In the data rows, the value 128 means zero.
Here are some points:
[107 127 149 137 110 127  60 114 144 153 182 183 156 118 105 128]
[181  64 170  49 134 168 102 122 124 174  90  52 189 143  87 167]
[115 209  79 178 124  89 238 141 163  37 108 192   0 119 187  74]
[ 44 138 138 189 108  92  28 117 141 156 225 157 222 135  96 112]
[129 104 120 120 127 173  96 102 123 142 112  69 148 121 122 139]
[159 147 106 143 141 124 209 153 141  64  77 125  41 137 191 120]
[146  56 155  33 164 163  23 102  54 202 119  32 255 118  79 185]
[ 86 136 123 173 121 103 150 119 177 117 165 196 130 124 125 108]
[132 102 143 105 123 148  42 105 107 182 168 144 213 131  93 136]
[125  75 154  90 116 146  15 112 130 180 180 102 219 123  83 152]
[ 95 118 138 138 133 131  30 110 145 183 208 177 213 117  96 133]
[203 110 128  61 133 188 141 109 116 141  50  35 109 140 105 180]
[ 27 151  95 202 115  52  48  93 179 141 255 238 157 108 121  93]
[ 90 206 103 205 125  84 219 158 162  71 126 190  12 121 188  89]
[212  99 167  63 128 154 255 176 134  83   0  56  42 144 162 145]
[136 118 113 164 128 143 211 153 161  73  88 138  94 132 150 121]
[ 94 135 116 137 147 134  87  99 125 135 160 142 163 115 116 118]
[ 67 186 109 202 142  81 136 142 162 101 176 232  85 105 174  84]
[ 88 143 102 128 121 107  85 100 134 142 164 166 130 111 123 127]
Then 12 other points, each followed by its number:
[129  79 147  44 144 152  42  96  88 163 134  71 224 121  80 176] 0
[ 79 138 119 158 123 113  57 104 161 172 215 211 181 124 115  98] 1
[102 102 131 120 151 113  47 117 110 162 159 117 208 126 116 142] 2
[169  75 157  59 134 207  32  89  61 236 141  68 255 138  27 155] 3
[166 111 159  87 159 140 173 174  85 121  55 100 142 153 141 140] 4
[ 42 119 120 167 122 110   0  44 159 213 255 217 254 103  57 122] 5
[118 100 129 107 171 153  42  94 102 163 156 118 212 120 108 136] 6
[ 52 168 106 211 125  72  71 104 182 143 221 243 146 122 162  99] 7
[101 171 112 158 112  87  88 109 184 114 209 199  94 108  98 126] 8
[ 98 153 123 155 129  85 101 135 135 136 169 146 127 127 131 117] 9
[107 131 127 169 131 114  93 114 140 148 182 194 150 119 111 121] 10
[121 128 127 147 128 122 122 145  91 132 144 124 168 142 142 118] 11
Which of these numbered points is nearest to each point below, ignoring the 2 directions in which the first points spread most? Its number follows each.
[ 80 148 126 145 145  93  89 118 107 133 162 140 165 119 142 118] > 2
[ 50 122 141 130 140 105   0 118  88 210 241 177 255 123  74 126] > 4
[209 120 133 120 133 158 255 181  98  82   0  52  61 158 179 133] > 11
[154 190 125 182 100  88 234 188 185  61 102 189   0 118 149 115] > 8
[148  51 146  73 164 185  70  88  71 185 119  62 223 136  86 149] > 6
[108  82 101 116 132 122  12  64 143 154 208 126 181  94  94 147] > 8
[152 167 112 150 110  77 240 176 158  72  75 127  12 140 188 105] > 9
[196 120 143 108 140 169 215 148 115  96  53 103  68 133 135 126] > 10
[114 168 100 151 116 121 146  99 168 103 148 157  67 128 142  83] > 1
[154  30 147  66 132 183  72 110  86 156  89  19 209 167  75 179] > 2
[ 92 177 132 188 125  94  75 132 162 150 197 215 126 107 110 122] > 10
[ 70 124 126 136 139  98  33  42 146 196 218 188 195 114  72 134] > 5
[ 89 114 143 148 119 106  46 103 156 167 208 171 172  96  88 124] > 10
[193  64 144   8 145 199 113 114  75 149  45   5 158 153  94 184] > 0
[109  78 155  73 106 158   0  68 149 236 202 125 243  93  42 164] > 5
[195 124 135 103 133 147 255 165 127  78  21  48  32 123 154 148] > 9
[120 174 112 164 126 147 206 137 116  80  97 109  86 146 163 102] > 11
[ 44 157  97 187 145  63  34  83 150 167 239 209 175  88 124  96] > 2
[186 144 117 153 147 168 255 189 115  92  43 115  25 126 161 106] > 3
[152  98 126  34 136 172 100  91  75 162  81  33 152 138 104 166] > 0
[197  93 144  37 144 185 139 128  88 124  55  35 157 138 120 177] > 0
[120  88 114 108 137 123  72 106 126 124 153 125 152 123 148 135] > 2
[123  61 137  75 156 162  52  84  82 186 153  88 237 134  82 161] > 6
[130 138 154 127 115  97 131 177 141 120 144 171 128 129 135 132] > 4
[151 133 138 147  95 107 183 155 130  88  85 102  36 107 184 149] > 9
[108 158 116 172 139  85 192 162 114  84 127 158  93 127 169  84] > 11
[123 224  73 228 111 118 255 155 193  15  72 164   0 162 201  86] > 7
[122 156  92 174 134 142 190 125 181  98 153 195  44 106 153  92] > 1
